In the data rows, 128 means zero.
Here are some points, each followed by its number:
127 139 153 131 134 120 144 121 177 102 113 91 59 140 120 149 108 134 176 144 193 76 154 62 136 79 128 183 63 102 0
87 101 57 159 74 176 86 190 72 169 95 102 162 146 88 193 102 108 97 116 110 109 116 149 161 138 115 132 130 146 1
138 92 167 100 119 63 77 119 79 185 141 167 141 116 170 127 101 94 167 155 80 131 120 167 146 119 147 119 107 112 2
136 88 109 56 103 81 121 49 94 133 89 187 198 96 146 120 163 206 156 107 14 150 107 194 93 182 173 86 214 165 3
96 45 164 63 156 112 108 70 91 144 129 132 147 116 148 102 151 108 216 144 102 83 90 125 127 121 141 182 119 78 4
138 91 144 106 84 86 100 82 183 68 115 113 183 95 170 148 110 144 129 120 127 126 173 164 84 127 107 131 117 145 5
151 119 115 120 137 140 145 88 130 79 118 139 177 113 132 117 183 130 123 114 124 118 100 106 124 134 124 106 156 127 6
124 104 72 107 117 119 74 116 177 80 113 88 150 116 112 161 125 196 148 129 94 124 170 157 85 166 130 147 181 158 7
136 107 104 110 171 140 135 80 112 134 102 147 122 145 150 185 124 147 170 140 89 83 92 136 102 149 175 148 141 93 8
106 147 100 140 163 127 113 163 115 138 116 128 113 129 133 162 108 163 144 159 133 95 166 139 101 80 141 134 93 136 9
121 148 97 141 136 167 170 98 109 136 93 127 108 164 108 179 121 186 150 143 124 100 108 120 95 147 169 100 104 105 10
108 131 120 109 150 153 153 114 119 127 91 149 167 128 159 126 180 121 137 106 108 133 126 122 110 163 110 155 162 81 11
201 108 62 94 194 108 97 31 183 72 96 164 178 154 144 122 143 104 115 141 114 96 140 170 38 130 96 134 132 94 12
87 120 161 136 136 139 125 136 73 163 151 128 112 100 118 77 125 193 159 124 111 165 158 135 109 117 174 134 99 164 13
147 151 83 171 145 172 96 165 169 125 129 65 94 185 121 186 81 80 123 140 146 116 153 134 109 145 149 145 112 121 14
158 138 144 114 136 113 124 125 119 118 147 137 119 120 121 86 119 173 131 154 96 146 110 154 117 118 155 116 163 174 15
107 130 103 127 113 111 127 127 127 104 133 125 202 89 158 147 166 170 122 106 122 143 158 127 103 141 123 113 152 117 16
135 148 79 148 133 185 165 109 120 122 92 128 122 173 105 187 111 182 145 119 120 77 108 128 94 138 165 109 113 115 17
112 125 125 145 86 118 122 131 141 122 148 77 97 132 50 134 92 95 122 146 201 119 120 86 157 140 78 163 92 113 18
165 122 142 172 119 136 80 189 142 123 157 69 66 132 110 96 75 147 81 162 190 111 145 90 163 88 124 137 98 193 19
115 126 112 139 89 122 134 161 70 143 155 98 139 123 106 147 112 135 91 124 118 99 117 136 160 115 140 90 126 135 20
99 114 147 120 72 106 111 142 110 100 112 105 94 71 153 164 114 180 124 133 159 114 173 80 174 106 133 157 126 156 21
161 52 82 75 78 102 58 43 186 55 75 82 148 101 120 188 114 84 133 125 118 73 153 121 145 149 129 194 176 125 22
79 122 148 79 98 127 167 116 119 123 78 120 131 117 148 179 149 72 181 147 175 74 129 76 182 106 92 170 144 63 23
165 144 127 143 133 163 122 116 182 87 71 104 112 163 130 179 110 53 106 152 207 106 92 91 177 160 98 143 128 132 24
116 138 96 132 120 104 121 127 129 104 134 125 199 97 141 147 175 171 109 110 123 137 159 133 94 154 133 110 152 119 25
154 158 76 159 136 168 147 155 88 102 164 124 179 142 76 94 168 158 75 140 169 131 86 97 123 102 140 86 142 159 26
167 151 115 146 134 172 127 116 198 86 68 96 118 168 123 163 101 71 94 162 219 116 96 89 173 172 96 136 143 144 27
116 155 126 157 135 164 160 177 98 143 158 128 84 144 79 123 95 132 128 135 126 111 134 138 119 104 124 116 106 147 28
130 152 74 164 136 171 93 163 169 115 118 60 108 179 116 181 73 94 126 151 140 122 142 144 111 154 143 148 118 130 29
92 97 135 93 172 113 140 56 79 143 98 216 172 98 163 144 168 140 161 143 111 91 125 102 102 119 131 136 130 84 30
207 146 149 111 186 128 179 98 181 92 59 170 62 140 136 83 162 76 112 106 149 172 90 138 136 130 52 140 158 97 31
83 112 108 132 82 145 117 141 150 126 100 69 115 122 134 209 101 131 141 106 110 90 173 120 147 156 166 141 105 103 32
116 126 68 127 121 144 152 89 98 119 94 126 165 145 95 162 141 197 119 124 105 112 91 133 108 192 150 101 165 124 33
128 119 131 142 134 113 103 190 103 159 178 115 149 137 150 103 96 135 97 166 131 135 102 146 152 97 126 104 135 148 34
137 122 147 119 93 108 81 128 145 138 110 123 124 125 159 140 119 97 143 128 123 140 159 116 154 118 136 156 102 138 35
186 120 124 110 132 94 125 83 112 112 178 191 222 122 164 107 155 125 113 117 65 132 87 171 112 146 186 70 175 150 36
176 135 153 153 164 95 154 136 119 143 186 149 139 164 106 13 138 116 78 128 151 169 33 138 131 116 94 94 72 128 37
156 126 188 123 93 70 63 137 212 124 106 59 35 146 176 133 55 90 159 158 173 147 163 124 182 114 128 190 54 136 38
110 147 155 119 113 103 168 147 62 174 138 162 151 136 142 131 138 126 138 126 121 113 105 126 149 111 150 73 111 107 39
98 198 121 170 203 164 159 165 140 209 140 131 80 209 117 123 83 105 155 151 143 160 117 141 96 152 127 114 40 89 40
131 131 121 160 129 133 147 135 98 117 213 126 166 132 60 57 146 105 92 130 169 151 94 97 132 84 110 113 85 127 41
130 128 140 104 138 114 144 78 98 119 152 170 192 127 125 100 167 113 154 141 144 117 96 87 140 122 140 124 133 109 42
150 158 171 114 212 138 180 97 107 165 107 213 109 144 175 80 172 118 151 132 101 135 103 113 104 110 142 116 96 94 43
136 144 173 157 160 106 134 154 149 144 161 122 85 136 120 70 138 158 138 137 158 153 145 94 135 100 140 127 97 136 44
136 108 121 61 108 105 117 63 121 121 89 180 193 93 142 114 154 189 138 103 27 174 119 206 91 175 145 90 227 175 45
117 63 108 102 100 90 86 98 58 121 229 159 244 100 125 100 135 125 117 118 64 94 109 167 99 104 175 94 147 158 46
135 116 161 97 197 159 143 75 174 80 105 167 114 93 170 92 164 143 143 144 145 106 197 118 78 66 116 160 141 153 47
143 144 84 168 132 166 92 153 182 125 130 72 101 182 121 187 76 85 120 140 142 118 158 133 125 136 156 144 115 122 48
217 150 156 109 182 113 177 86 184 100 53 168 74 133 147 96 176 75 108 105 148 167 81 145 140 127 39 146 149 93 49
55 157 149 120 101 152 172 167 99 138 173 138 140 76 109 52 163 145 138 82 132 151 183 124 109 98 87 130 130 122 50
139 123 124 180 98 137 92 206 129 116 161 73 60 132 91 94 83 139 79 158 196 114 141 81 168 83 120 140 80 177 51
137 122 138 124 147 114 169 142 163 109 96 152 116 93 139 129 147 100 64 100 138 150 115 148 146 147 34 117 175 108 52
81 118 180 98 127 90 186 106 123 185 115 198 131 98 133 105 134 99 159 107 111 126 108 141 149 141 82 127 129 59 53
115 124 140 147 122 101 120 183 104 158 190 122 149 133 149 106 111 133 101 144 128 137 95 157 139 101 146 104 116 136 54
116 126 121 118 51 120 91 113 126 89 180 87 154 100 78 104 117 160 141 137 134 162 147 104 121 121 142 160 144 182 55
139 140 176 145 147 127 122 171 130 144 119 124 76 132 196 143 114 78 112 121 140 157 127 117 152 136 118 135 120 118 56
48 150 165 119 95 138 171 176 96 131 168 132 145 74 112 63 173 143 133 86 124 152 184 120 125 85 87 128 116 123 57
142 100 136 57 114 92 119 51 108 129 92 186 189 87 150 110 153 192 141 110 19 153 110 199 95 168 163 87 213 169 58
112 125 150 120 105 145 143 106 106 103 91 138 119 115 174 201 116 114 171 121 138 69 169 120 112 91 140 134 86 104 59
104 148 171 121 85 133 105 123 107 137 124 132 104 107 171 157 99 103 159 133 142 145 166 84 175 155 168 155 126 131 60
121 121 139 138 121 135 151 123 122 109 157 114 152 145 92 106 134 142 91 119 132 123 81 123 124 136 124 90 132 136 61
144 110 132 91 158 120 144 91 137 88 158 116 146 131 97 91 182 108 149 136 147 116 62 113 119 135 115 132 154 101 62
86 160 128 135 116 112 152 194 110 156 106 147 149 113 115 109 124 157 89 129 177 173 135 135 152 102 41 122 119 137 63
130 160 121 155 150 164 177 133 88 145 120 177 175 140 164 111 150 139 108 101 66 153 127 174 81 169 162 67 145 108 64
124 111 144 109 82 145 138 99 114 139 123 152 144 110 106 124 135 85 104 77 74 135 115 123 158 175 140 118 172 137 65
140 129 114 147 117 172 101 131 178 64 120 72 97 120 100 148 106 111 102 114 158 136 149 108 110 132 82 181 131 140 66
154 97 135 110 150 78 68 131 170 111 133 143 105 102 124 104 131 167 124 166 107 143 175 134 126 87 122 145 187 194 67
66 123 194 87 118 65 194 102 94 181 119 183 142 105 139 102 146 96 165 109 121 143 96 129 159 145 64 122 106 47 68
118 127 147 156 130 111 122 181 98 168 192 134 163 142 147 98 110 135 93 148 121 149 86 171 141 110 138 92 121 150 69
115 93 129 142 84 175 107 100 119 145 71 105 101 144 200 249 97 98 155 127 99 61 129 86 191 158 231 139 95 79 70
170 86 134 95 124 129 103 105 126 97 143 117 61 92 108 107 134 42 107 113 97 97 135 100 156 117 116 168 170 126 71
New points follow, each followed by the numbers of its three nearest points above, smallest number first.
149 174 138 159 166 149 117 148 152 135 164 129 115 151 141 78 139 120 124 153 167 180 139 84 130 131 152 131 127 152 ~ 15 44 56
122 110 135 113 108 118 170 106 126 103 89 163 133 55 145 126 160 96 71 59 114 138 147 142 120 160 40 113 144 99 ~ 11 52 65
149 128 126 119 140 134 151 93 131 87 109 158 173 119 127 118 182 137 124 109 130 113 94 98 123 143 125 129 160 129 ~ 6 11 42
136 146 115 156 153 137 148 127 95 114 205 139 173 134 60 47 154 107 96 137 161 152 92 91 122 87 106 118 89 122 ~ 26 37 41
115 128 127 149 89 128 122 145 150 119 145 50 76 133 48 142 93 91 118 146 210 110 127 65 169 136 81 171 96 121 ~ 18 51 66
165 47 87 76 76 106 56 43 187 47 76 76 142 98 114 204 111 87 125 119 101 70 141 119 141 143 130 189 179 121 ~ 5 7 22
140 139 136 122 105 111 74 120 136 150 105 131 117 132 145 132 114 79 155 132 121 146 154 110 145 135 136 163 106 142 ~ 35 56 60
93 87 106 100 86 81 73 120 125 145 120 87 159 130 115 162 93 187 175 151 114 108 141 174 126 141 158 138 134 145 ~ 7 32 35
81 92 53 155 76 179 86 178 88 171 99 101 169 151 94 200 85 120 99 117 95 109 113 157 149 142 127 135 143 143 ~ 1 20 32
204 109 80 109 188 96 103 46 183 88 108 154 180 165 151 115 131 94 125 146 120 102 121 161 49 140 98 118 123 86 ~ 6 12 62
100 133 105 165 155 169 112 191 121 168 140 142 109 121 172 173 113 175 111 113 68 128 210 166 102 118 184 111 144 163 ~ 9 13 28
97 129 122 104 160 150 155 109 109 141 98 168 155 124 171 136 178 98 139 99 109 133 127 107 112 159 121 138 158 78 ~ 6 11 30
112 114 129 131 86 108 135 160 71 144 146 113 141 109 129 148 117 139 106 124 118 98 106 134 160 113 140 82 126 137 ~ 20 39 54
109 182 114 177 199 179 160 157 133 201 120 130 93 208 107 120 76 101 145 153 153 155 119 157 94 158 119 108 58 94 ~ 14 28 40
136 164 114 142 158 159 176 125 105 140 137 184 161 142 172 122 164 120 112 90 64 166 116 153 92 169 148 77 130 112 ~ 11 43 64
182 77 117 108 127 83 38 100 178 62 140 79 105 115 129 119 113 156 157 178 126 80 147 100 125 94 170 152 145 182 ~ 7 35 67
126 117 143 128 143 104 158 140 160 119 95 155 114 98 138 139 143 81 60 104 141 143 116 148 140 148 32 125 170 98 ~ 31 49 52
85 121 151 89 95 116 161 117 110 108 88 107 133 109 147 180 160 69 180 134 185 82 138 86 183 94 101 162 131 77 ~ 23 59 60
145 99 151 95 190 131 121 73 169 84 109 171 124 89 178 104 174 129 147 149 140 101 181 106 71 84 113 168 142 131 ~ 6 30 47
69 95 55 151 82 171 95 189 76 184 103 96 164 156 88 198 91 116 107 104 94 112 113 160 164 151 122 135 139 143 ~ 1 20 32
64 103 99 125 71 139 125 134 141 134 98 80 131 109 136 211 114 148 155 99 103 78 166 127 159 159 177 133 116 96 ~ 32 59 70
172 147 131 95 135 155 156 64 165 45 69 114 89 135 135 134 148 126 150 130 146 101 126 98 113 140 139 141 138 131 ~ 6 62 66
136 183 157 167 212 148 133 207 157 136 149 120 72 155 155 79 127 125 133 146 175 174 169 119 100 98 109 129 100 152 ~ 28 44 56
146 157 194 178 168 113 66 160 145 146 158 157 94 109 199 51 115 122 102 157 169 197 217 97 118 73 125 127 34 177 ~ 19 44 56
112 113 147 125 76 115 117 137 113 111 110 131 104 62 154 163 118 174 116 135 155 114 180 88 157 114 126 151 137 159 ~ 21 35 60
146 117 185 124 94 80 63 127 233 127 104 63 56 143 180 134 59 87 151 146 172 137 164 135 177 114 131 198 63 129 ~ 0 35 38
144 169 107 176 207 213 179 184 95 167 114 208 126 151 154 102 173 144 82 89 86 156 135 163 81 115 127 74 127 131 ~ 28 43 64
155 179 124 179 212 211 188 187 102 163 117 202 110 141 155 90 180 141 79 84 94 162 119 165 80 120 124 63 114 132 ~ 28 43 64
173 155 145 156 173 86 150 129 127 150 173 152 134 178 98 22 143 137 90 133 138 168 26 142 129 135 106 97 64 139 ~ 37 41 61
120 91 132 111 96 148 127 95 122 128 130 104 96 122 105 135 113 147 136 103 46 120 118 140 122 186 182 133 161 131 ~ 8 33 65
151 155 78 154 134 162 144 153 99 105 159 123 169 146 81 106 170 151 83 146 173 135 80 85 134 108 138 98 141 158 ~ 26 41 61
116 53 110 91 85 92 71 82 53 126 224 152 255 93 136 106 143 118 125 115 62 93 118 167 100 107 168 91 153 148 ~ 2 36 46
101 101 124 147 82 172 123 115 111 148 78 100 111 144 197 248 106 111 161 122 108 60 130 94 194 153 239 141 97 94 ~ 32 59 70
113 153 151 135 132 134 149 142 172 105 107 98 60 144 100 148 113 149 150 144 190 102 152 76 135 97 117 167 68 105 ~ 0 18 44
